In the data rows, zero lies at 4.5, halfway between 4 and 5.
Each row below has a hidden score, from 0 to 16, with 8 about the middle. What is it?
(5, 4, 5, 8, 3, 2, 1, 5) 9
(4, 4, 5, 1, 9, 3, 8, 4) 4
(5, 5, 6, 7, 4, 4, 5, 5) 5
(6, 6, 7, 6, 3, 5, 7, 6) 5
(4, 4, 2, 4, 4, 7, 2, 4) 12
(4, 3, 3, 4, 5, 4, 5, 2) 9
(6, 3, 5, 4, 5, 4, 6, 4) 9
(5, 7, 4, 8, 3, 3, 4, 4) 9
(5, 4, 3, 5, 5, 4, 3, 2) 10
(2, 4, 1, 3, 7, 4, 4, 4) 10
(7, 3, 6, 3, 4, 4, 5, 8) 13
(3, 5, 5, 3, 2, 8, 5, 4) 4
(4, 4, 3, 5, 5, 4, 2, 2) 8
(3, 3, 5, 6, 5, 4, 3, 4) 3
(4, 3, 2, 5, 6, 6, 3, 2) 9
(7, 4, 2, 3, 8, 4, 3, 4) 16
(5, 6, 2, 4, 5, 5, 4, 5) 14
(4, 2, 9, 2, 3, 5, 9, 3) 0
(4, 7, 2, 5, 5, 3, 5, 7) 14
(5, 7, 3, 7, 3, 4, 4, 5) 12
(3, 6, 3, 2, 7, 6, 6, 4) 6
(4, 5, 8, 5, 4, 5, 4, 4) 0
(5, 4, 6, 7, 3, 3, 4, 4) 6
(2, 4, 8, 5, 4, 5, 4, 4) 0
(4, 5, 5, 2, 7, 4, 6, 6) 6
(3, 5, 5, 5, 3, 4, 1, 3) 3
(5, 5, 7, 4, 4, 6, 5, 5) 2
(4, 5, 6, 3, 5, 7, 6, 2) 0
(4, 4, 8, 3, 4, 5, 6, 4) 0
(5, 2, 4, 4, 8, 3, 5, 3) 7
(5, 5, 1, 3, 7, 3, 5, 4) 16
(4, 4, 2, 3, 5, 6, 4, 3) 11
(4, 4, 3, 2, 7, 4, 5, 6) 11
(3, 5, 5, 1, 4, 7, 9, 4) 4
(6, 4, 4, 3, 6, 5, 4, 5) 11
(4, 5, 4, 6, 3, 5, 6, 5) 9
(4, 2, 5, 5, 7, 3, 3, 3) 3
(4, 4, 6, 2, 5, 5, 5, 4) 3
(6, 5, 4, 5, 1, 7, 2, 8) 15
(4, 4, 7, 2, 4, 5, 5, 5) 3
(4, 4, 6, 3, 5, 6, 7, 1) 0
(4, 3, 7, 3, 7, 4, 6, 3) 0
(4, 4, 4, 2, 7, 5, 7, 6) 8
(3, 4, 6, 4, 3, 4, 5, 2) 1
(5, 6, 2, 6, 4, 2, 2, 6) 16
(3, 4, 6, 2, 3, 7, 6, 3) 2
(4, 3, 2, 5, 6, 5, 3, 2) 9
(6, 4, 5, 4, 4, 3, 5, 5) 11
(4, 4, 1, 5, 5, 3, 1, 3) 14
(4, 4, 4, 4, 4, 7, 5, 2) 5
(4, 4, 4, 6, 5, 6, 3, 2) 4
(4, 5, 7, 1, 6, 5, 8, 6) 2
(4, 7, 2, 5, 4, 6, 5, 7) 13
(4, 4, 3, 5, 4, 7, 3, 3) 8
(4, 8, 5, 9, 0, 5, 3, 5) 6
(5, 3, 4, 4, 6, 4, 4, 4) 9
(7, 3, 7, 4, 4, 4, 7, 6) 9
(6, 3, 5, 5, 4, 3, 4, 4) 10
(6, 4, 4, 4, 3, 6, 3, 7) 14
(5, 6, 3, 6, 4, 5, 5, 5) 11
(5, 2, 6, 3, 6, 4, 7, 3) 4
(4, 4, 6, 3, 5, 6, 8, 1) 0
(8, 4, 5, 3, 5, 4, 4, 7) 15
(5, 3, 4, 5, 4, 4, 3, 5) 11
(6, 4, 5, 6, 3, 3, 3, 5) 11
(5, 4, 5, 6, 3, 2, 2, 6) 11
(5, 5, 4, 5, 3, 6, 6, 5) 10
(5, 2, 5, 4, 6, 4, 5, 4) 7
(4, 5, 6, 2, 3, 8, 7, 4) 3
(3, 8, 2, 6, 3, 6, 3, 8) 12
(4, 6, 3, 5, 2, 6, 4, 6) 12
(5, 3, 5, 4, 6, 5, 6, 4) 6
(6, 3, 7, 2, 5, 3, 9, 8) 10
(7, 4, 5, 4, 4, 3, 4, 5) 13
(5, 6, 6, 7, 3, 4, 5, 6) 6
(4, 7, 4, 8, 2, 3, 2, 5) 9
(5, 6, 3, 4, 6, 3, 5, 8) 14
(3, 4, 6, 2, 3, 7, 6, 3) 2
(5, 4, 2, 2, 8, 3, 5, 5) 14
(5, 3, 7, 6, 4, 3, 3, 6) 5
(5, 4, 3, 3, 5, 7, 5, 3) 10
(5, 4, 3, 3, 4, 7, 5, 3) 11
(3, 7, 5, 8, 1, 6, 3, 5) 4
(2, 4, 7, 5, 3, 7, 5, 2) 0
(4, 2, 5, 5, 6, 3, 3, 3) 4
(6, 7, 2, 6, 5, 6, 5, 4) 13
(3, 3, 4, 6, 5, 5, 3, 1) 2
(3, 4, 6, 4, 4, 4, 5, 2) 1
(5, 4, 4, 5, 5, 6, 5, 1) 5
(5, 3, 4, 4, 7, 5, 4, 4) 7
(6, 3, 9, 5, 3, 4, 7, 6) 3
(5, 7, 5, 8, 2, 3, 4, 4) 7
(4, 4, 6, 4, 6, 4, 4, 4) 2
(4, 3, 7, 3, 6, 4, 6, 3) 0
(7, 3, 6, 4, 6, 3, 4, 6) 10
(3, 5, 5, 4, 3, 7, 4, 3) 2
(4, 4, 6, 7, 2, 5, 2, 5) 4
(3, 5, 4, 2, 7, 2, 6, 3) 5
(6, 3, 5, 2, 8, 2, 7, 7) 11
(5, 6, 3, 7, 5, 2, 3, 4) 11
(4, 3, 4, 5, 6, 5, 5, 0) 3
(4, 6, 3, 6, 3, 6, 4, 5) 10
(6, 3, 5, 2, 8, 2, 7, 8) 12
(6, 2, 4, 3, 8, 4, 6, 3) 9
(4, 2, 5, 5, 8, 3, 3, 2) 2
(5, 4, 3, 4, 6, 1, 5, 6) 15
(5, 5, 4, 4, 4, 3, 6, 7) 13
